In the rows, zero is written as 128.
Each path is a new rotation, seen through one point. The rows after it are directions, each followed by how far the rotation turns it, in degrees a step (0 if it stays put).
Each turn is a multiple of 5 degrees from 10 to 175, or 0.
Each row of a path follows its step; steps can be skipped.
path 1
step 0: [133 126 131 148 122 130 134 112 126 134 130 129 115 141 135 130 116 135
 123 137 126 129 128 131 133 139 125 116 137 126 127 122 110 127 133 135
 126 123 128 121 123 116 139 140 133 112 115 135 133 126 129 132 116 124
 137 125 139 117 129 125 141 141]
step 1: [131 126 126 126 124 141 129 117 116 131 129 130 123 138 121 136 117 124
 143 130 119 136 135 127 136 116 119 114 113 121 147 115 137 122 126 138
 120 124 129 136 142 121 140 123 128 134 131 131 132 130 121 124 131 131
 135 140 116 112 130 130 119 134]
step 3: [134 135 119 126 113 135 118 128 129 128 138 135 131 122 114 129 116 139
 130 143 125 121 129 129 144 118 135 132 118 125 135 130 135 122 140 132
 137 122 130 123 143 128 129 129 132 117 136 137 130 130 134 141 128 117
 133 111 128 119 123 139 121 146]
step 5: [123 131 132 118 120 139 134 112 129 124 131 141 122 140 121 132 119 132
 138 129 125 134 112 127 132 134 121 119 133 125 133 112 127 119 142 141
 136 121 125 147 144 123 146 139 137 140 132 129 134 125 124 131 126 122
 124 128 125 122 127 137 131 131]
step 8: [145 134 113 124 135 128 134 123 129 124 131 124 125 138 144 129 115 121
 130 149 121 128 135 129 123 125 136 110 116 139 138 124 118 119 140 126
 130 123 131 124 132 117 134 125 129 126 140 136 126 138 132 134 122 143
 123 127 133 117 139 131 123 136]
step 11: [144 112 122 135 115 114 129 112 124 141 131 130 131 136 122 137 113 136
 132 126 127 127 122 115 131 124 124 131 111 133 127 122 122 123 126 131
 136 117 112 117 131 130 132 121 144 126 122 125 131 126 121 132 131 124
 123 132 115 114 124 124 124 138]
step 12: [135 132 125 119 110 138 128 112 137 127 127 131 127 137 136 112 123 137
 119 142 127 134 136 134 131 125 126 123 125 125 133 121 131 125 141 116
 143 117 132 128 138 120 137 127 122 128 138 151 133 134 132 137 126 131
 126 137 133 118 138 124 132 137]
step 13: [132 130 128 127 127 123 134 121 134 122 132 132 119 116 131 148 125 118
 147 127 128 133 122 113 136 120 133 121 128 129 131 119 123 124 127 135
 126 106 139 108 143 131 135 137 128 127 132 126 135 133 130 136 122 116
 136 131 132 123 134 132 131 146]
step 14: [120 137 122 131 136 129 131 121 114 124 132 139 127 138 122 119 128 133
 129 125 124 131 127 130 131 133 122 122 135 131 127 126 128 124 144 148
 148 119 139 129 131 106 142 118 126 116 124 126 125 116 135 146 128 130
 134 128 116 114 128 129 126 133]
[130 128 126 132 127 128 126 130 126 130 131 131 130 130 129 126 130 126
 125 126 125 129 124 129 132 128 129 131 126 129 127 129 128 128 129 128
 127 129 130 128 123 129 125 129 128 125 126 128 131 128 130 130 128 127
 124 125 124 125 127 130 128 129]	95
[129 130 128 127 129 127 126 128 130 130 127 129 130 131 123 130 128 129
 122 130 129 126 129 127 129 128 128 130 124 129 127 129 127 125 128 125
 131 132 129 124 129 131 127 127 130 126 131 130 128 127 125 128 123 127
 126 128 129 129 129 124 125 127]	85
[130 126 129 125 127 127 127 133 125 130 124 132 127 129 127 129 127 134
 128 127 130 128 129 127 128 127 125 128 127 129 129 129 132 128 131 126
 125 125 128 129 126 131 127 126 129 126 129 126 125 127 130 125 129 130
 126 132 129 125 128 129 130 129]	80
[128 128 127 130 127 124 127 128 131 130 125 128 123 127 128 129 127 127
 129 130 127 128 125 124 129 124 129 125 130 128 129 130 129 125 125 127
 129 129 130 126 126 128 123 128 127 130 127 125 127 131 128 127 127 131
 128 128 125 128 135 127 127 128]	160
[124 130 131 127 124 127 130 131 131 124 128 126 131 127 131 130 126 127
 125 128 125 131 127 127 128 125 130 130 124 130 130 125 131 127 125 129
 126 130 133 127 128 129 131 129 128 128 126 126 129 125 129 127 128 129
 128 133 129 127 126 126 129 128]	125
[127 128 127 128 132 128 126 128 125 124 128 129 127 126 132 130 129 128
 130 130 129 128 130 130 128 125 130 127 125 129 129 122 126 127 126 124
 127 130 125 129 129 132 126 129 126 129 130 130 125 125 129 126 126 127
 129 128 125 126 127 131 124 131]	155
path 2
step 0: [141 124 124 119 132 122 121 125 123 131 124 141 117 136 132 124 120 111
 131 128 141 137 122 140 123 127 128 121 110 118 140 127 118 114 135 132
 133 132 128 123 117 133 129 139 138 127 124 135 126 139 127 124 122 129
 137 134 127 126 130 122 124 135]
step 1: [126 130 117 113 116 120 129 134 137 132 116 115 129 121 136 127 120 123
 133 133 133 137 121 122 126 124 134 137 143 127 134 126 126 128 133 128
 135 136 129 127 124 137 133 128 142 134 123 113 123 132 115 135 147 128
 124 123 124 118 126 124 138 132]
step 2: [131 130 124 130 132 124 134 129 113 118 130 126 139 116 130 117 129 117
 132 124 144 137 134 129 143 133 124 134 120 127 124 124 123 125 126 120
 131 117 131 126 126 133 131 129 132 141 129 139 142 123 134 138 134 131
 141 118 117 110 134 121 123 126]
step 3: [137 123 133 136 126 122 132 131 128 129 128 139 125 129 135 120 119 132
 135 136 130 126 128 118 127 140 115 124 126 120 129 107 129 116 112 138
 122 137 131 130 129 122 137 129 140 133 126 108 140 131 124 137 135 125
 116 132 118 130 129 127 125 124]
step 6: [132 134 118 128 141 137 136 126 141 115 124 130 116 129 123 128 139 136
 117 131 136 120 134 128 118 115 123 129 122 133 111 130 129 123 125 138
 110 129 139 119 126 127 124 128 124 124 112 121 127 130 127 129 125 130
 116 121 123 122 127 130 117 126]
step 7: [133 131 133 122 123 128 131 126 149 119 129 139 127 138 115 144 128 128
 143 123 118 129 137 128 132 127 125 124 134 127 139 129 134 123 134 141
 125 121 129 129 138 123 120 116 116 125 128 132 121 126 127 133 126 131
 142 134 123 119 120 112 130 123]
step 11: [135 119 133 134 125 134 107 124 122 136 121 135 131 128 132 124 120 131
 132 118 134 129 122 130 156 124 126 131 130 130 130 132 123 136 116 137
 133 138 134 121 121 130 142 128 116 120 130 124 135 135 137 132 125 136
 125 123 116 122 128 135 130 126]
step 12: [128 123 122 123 129 133 122 133 117 140 129 142 124 129 129 123 128 135
 146 124 124 125 134 135 125 135 126 142 114 132 129 130 139 131 133 120
 141 132 135 126 118 128 125 121 145 124 113 125 126 128 123 137 134 131
 121 147 129 134 134 128 121 131]
step 14: [127 116 133 144 134 129 133 128 125 133 126 131 123 127 129 123 132 121
 124 134 120 122 136 121 130 130 109 126 118 132 129 139 136 146 135 119
 115 126 123 114 127 136 133 122 126 131 127 133 143 116 131 140 130 138
 119 129 127 124 124 119 118 129]
[133 128 128 127 128 127 127 132 127 127 129 129 129 129 125 129 128 129
 129 129 127 133 130 131 127 128 125 133 131 128 126 126 132 127 130 124
 132 126 130 128 130 128 126 126 130 127 129 131 130 124 128 125 124 129
 128 128 128 127 127 128 128 129]	140
[127 130 123 131 127 128 127 129 129 130 122 130 131 129 129 129 128 130
 128 132 128 127 128 128 126 128 128 129 127 127 128 130 130 130 129 126
 129 126 125 126 131 124 129 125 128 130 126 126 124 129 125 132 126 129
 127 126 127 126 126 130 127 130]	135
[126 128 126 128 127 129 131 126 129 129 133 129 128 126 130 128 128 129
 128 124 128 128 128 127 130 128 131 129 135 126 128 130 129 127 130 128
 129 125 127 127 126 126 130 127 129 132 135 131 124 128 131 128 128 129
 126 127 127 124 128 126 125 128]	125
[126 124 128 126 127 126 129 126 126 131 130 132 127 129 127 128 127 127
 128 132 127 125 132 129 128 129 126 127 129 126 131 130 128 125 131 125
 128 128 126 131 131 127 129 129 131 128 128 130 129 128 126 132 128 129
 128 133 127 131 128 123 128 124]	155
[126 126 126 129 125 132 127 124 130 123 126 125 124 128 129 128 127 129
 127 131 126 128 130 126 131 126 125 130 128 127 128 128 130 129 125 125
 129 128 127 128 125 132 126 127 130 129 128 127 126 127 130 127 129 131
 128 132 125 128 125 130 130 128]	140
[126 129 130 127 128 126 129 126 126 127 128 128 127 130 128 126 125 130
 129 127 130 129 130 129 131 132 129 133 128 128 129 127 127 127 123 126
 131 131 125 126 126 124 130 130 128 130 127 127 127 126 125 129 127 128
 129 123 128 129 132 129 132 124]	45
path 3
step 1: [119 139 131 126 138 135 134 125 148 132 127 127 134 115 108 134 135 135
 133 133 139 121 124 131 122 143 125 132 141 118 138 124 128 138 129 128
 121 136 120 122 127 133 136 130 128 124 121 121 127 129 128 127 129 140
 132 102 130 132 121 128 129 130]
step 2: [117 124 129 123 116 128 122 124 112 122 138 143 135 124 131 129 115 127
 131 135 122 121 120 117 136 127 123 125 136 145 109 143 130 125 129 136
 125 136 130 124 129 117 132 123 117 121 134 121 134 115 127 133 130 128
 129 128 126 124 143 119 119 129]
step 3: [126 126 130 132 124 118 134 137 130 135 118 131 133 132 139 130 133 126
 139 119 124 143 136 126 130 130 131 139 127 130 136 122 114 134 138 110
 130 131 127 129 124 127 119 137 126 150 130 118 115 138 137 134 120 135
 118 125 115 129 127 113 126 120]
step 5: [135 130 115 125 122 141 132 126 129 129 122 136 108 133 132 140 128 119
 131 128 133 130 137 124 139 122 137 136 130 130 137 119 137 127 128 143
 113 129 110 128 134 118 121 135 126 118 136 125 133 124 133 128 122 150
 138 121 137 129 125 130 134 124]
step 6: [130 145 128 126 123 124 126 145 123 135 144 134 135 122 135 132 132 117
 133 133 130 133 123 128 118 123 128 123 122 137 124 134 119 131 126 128
 124 116 133 125 112 124 136 116 135 150 115 131 134 120 113 136 135 130
 129 130 133 126 131 142 123 124]
step 7: [124 127 142 131 122 138 139 112 135 140 136 130 133 138 142 122 126 146
 136 123 133 125 124 130 134 132 115 123 133 122 141 132 128 127 115 122
 126 140 118 128 130 130 116 120 127 128 130 137 119 126 131 125 120 133
 121 135 121 134 110 128 128 135]
step 8: [139 123 135 117 135 125 122 126 131 105 141 139 137 131 124 130 121 119
 131 117 113 132 130 131 122 119 137 128 117 134 128 119 136 130 122 137
 140 123 136 132 125 122 129 131 118 119 118 130 129 136 128 120 122 134
 126 122 132 116 133 119 119 145]
step 9: [123 127 122 130 142 133 121 138 117 143 126 129 122 118 130 108 133 133
 122 126 118 136 137 125 121 134 133 122 130 123 122 120 128 126 141 130
 131 120 106 133 131 134 119 127 134 129 128 137 127 123 132 149 121 131
 140 127 127 141 121 118 123 122]
step 13: [121 137 132 129 135 115 130 118 136 137 117 125 122 107 135 125 133 132
 133 126 136 124 117 121 138 145 121 132 127 133 132 124 133 131 132 132
 144 120 133 115 122 133 132 144 135 121 130 132 130 128 135 132 120 140
 128 131 125 121 111 125 121 132]
[127 126 126 126 130 129 128 130 127 131 127 131 129 126 127 131 130 126
 126 131 129 129 126 126 127 134 129 129 131 130 127 127 126 125 124 130
 123 128 127 127 127 127 128 128 124 129 127 131 132 128 125 129 131 129
 127 130 127 129 127 128 131 128]	85
[130 131 128 128 133 123 126 129 132 130 129 129 129 126 125 127 130 128
 128 123 130 128 127 127 126 127 130 131 128 126 126 126 129 129 131 131
 127 125 130 126 125 125 129 125 128 131 127 128 124 128 128 127 129 129
 125 125 126 125 128 129 130 127]	145
[128 129 127 130 123 127 128 129 129 129 126 130 133 126 130 130 125 127
 126 129 127 123 125 128 128 127 128 128 128 126 127 125 128 128 132 127
 123 129 129 129 128 128 130 127 130 129 133 132 128 127 128 132 127 130
 128 127 130 129 128 131 124 128]	90
path 4
step 2: [127 118 114 140 112 127 119 124 121 117 123 123 115 121 133 132 127 115
 130 140 126 126 127 134 126 123 130 121 128 126 130 136 125 136 140 129
 128 131 120 138 133 136 126 125 132 119 129 143 133 141 138 137 122 134
 118 132 124 122 136 119 125 130]
step 3: [134 129 125 122 138 129 116 130 135 123 118 114 125 136 140 127 138 118
 126 121 135 144 127 125 129 131 126 123 122 129 115 143 121 125 132 133
 137 121 127 137 127 138 125 141 118 129 136 134 130 132 132 133 128 129
 124 134 127 112 130 118 127 120]
step 4: [139 132 138 132 137 132 142 131 125 131 124 117 126 132 140 125 146 123
 133 135 129 129 134 143 125 140 119 135 126 127 134 132 127 133 140 123
 125 125 124 131 129 136 129 124 127 125 131 126 127 131 123 150 137 145
 133 121 134 125 133 123 124 123]
step 5: [133 122 120 127 120 126 123 124 132 121 113 116 120 127 131 129 139 135
 131 135 135 134 126 135 120 115 123 126 144 145 142 125 132 133 136 129
 117 131 121 126 137 138 128 139 125 132 124 122 127 136 126 132 131 143
 115 131 130 127 135 131 134 131]
step 9: [146 141 119 126 125 133 121 125 123 120 120 121 126 134 125 122 131 122
 117 142 123 135 121 130 124 127 127 136 120 126 130 129 125 128 133 123
 122 133 127 134 135 124 122 139 124 128 141 129 134 132 126 141 137 146
 137 134 138 122 121 122 120 117]
step 10: [121 134 112 126 127 127 121 128 137 128 116 130 124 138 143 119 149 136
 125 126 135 132 127 128 120 129 112 134 133 120 132 124 136 125 141 136
 125 127 124 119 134 135 124 124 138 139 127 133 125 127 119 132 134 141
 128 127 134 119 129 126 131 125]
step 11: [131 129 125 130 133 127 123 131 127 123 118 126 112 121 126 117 133 130
 131 135 132 123 131 144 117 127 129 139 137 117 137 119 131 130 128 128
 127 130 122 143 128 152 132 132 138 132 118 118 126 132 130 124 125 130
 128 131 114 126 124 118 126 117]
step 12: [126 148 113 118 124 133 128 122 132 119 123 120 123 127 124 124 134 134
 126 137 129 138 125 127 126 137 126 117 135 123 142 137 125 126 135 127
 126 135 133 141 127 127 134 144 123 122 132 124 129 126 131 121 126 127
 127 133 126 135 138 126 120 106]
step 14: [139 123 117 141 119 123 120 128 132 116 127 134 122 135 138 124 134 124
 117 139 125 124 128 137 113 127 125 124 119 131 126 123 122 125 131 130
 127 130 120 143 123 138 125 140 134 138 136 135 117 136 135 132 134 132
 131 144 122 131 125 123 125 127]
[129 128 128 128 126 124 124 131 130 130 128 131 125 130 127 128 127 130
 126 130 126 127 128 126 131 127 128 127 130 131 131 126 128 128 127 124
 126 130 123 126 131 124 128 128 127 127 131 133 127 131 125 127 129 131
 128 127 130 128 128 126 130 128]	90
[129 126 124 130 128 129 129 126 125 129 126 125 130 129 128 131 128 129
 125 127 124 129 125 129 127 124 131 127 131 128 128 125 127 129 129 132
 129 131 128 126 127 124 134 126 130 127 132 124 130 129 127 128 128 129
 128 127 132 129 129 127 127 128]	95
[127 132 129 123 129 128 128 130 130 127 123 130 132 129 125 128 131 127
 125 125 126 128 129 126 131 129 131 128 125 128 128 130 131 127 133 127
 129 129 128 127 130 126 130 130 127 125 128 128 130 128 129 130 130 124
 132 129 128 126 127 128 126 127]	120
[126 127 127 127 131 126 125 128 126 130 129 126 126 129 129 124 128 128
 129 124 128 125 128 126 128 127 127 126 128 128 128 125 126 131 129 126
 133 124 124 130 129 126 128 125 131 125 127 127 129 126 128 125 127 128
 127 132 127 126 130 125 125 126]	85
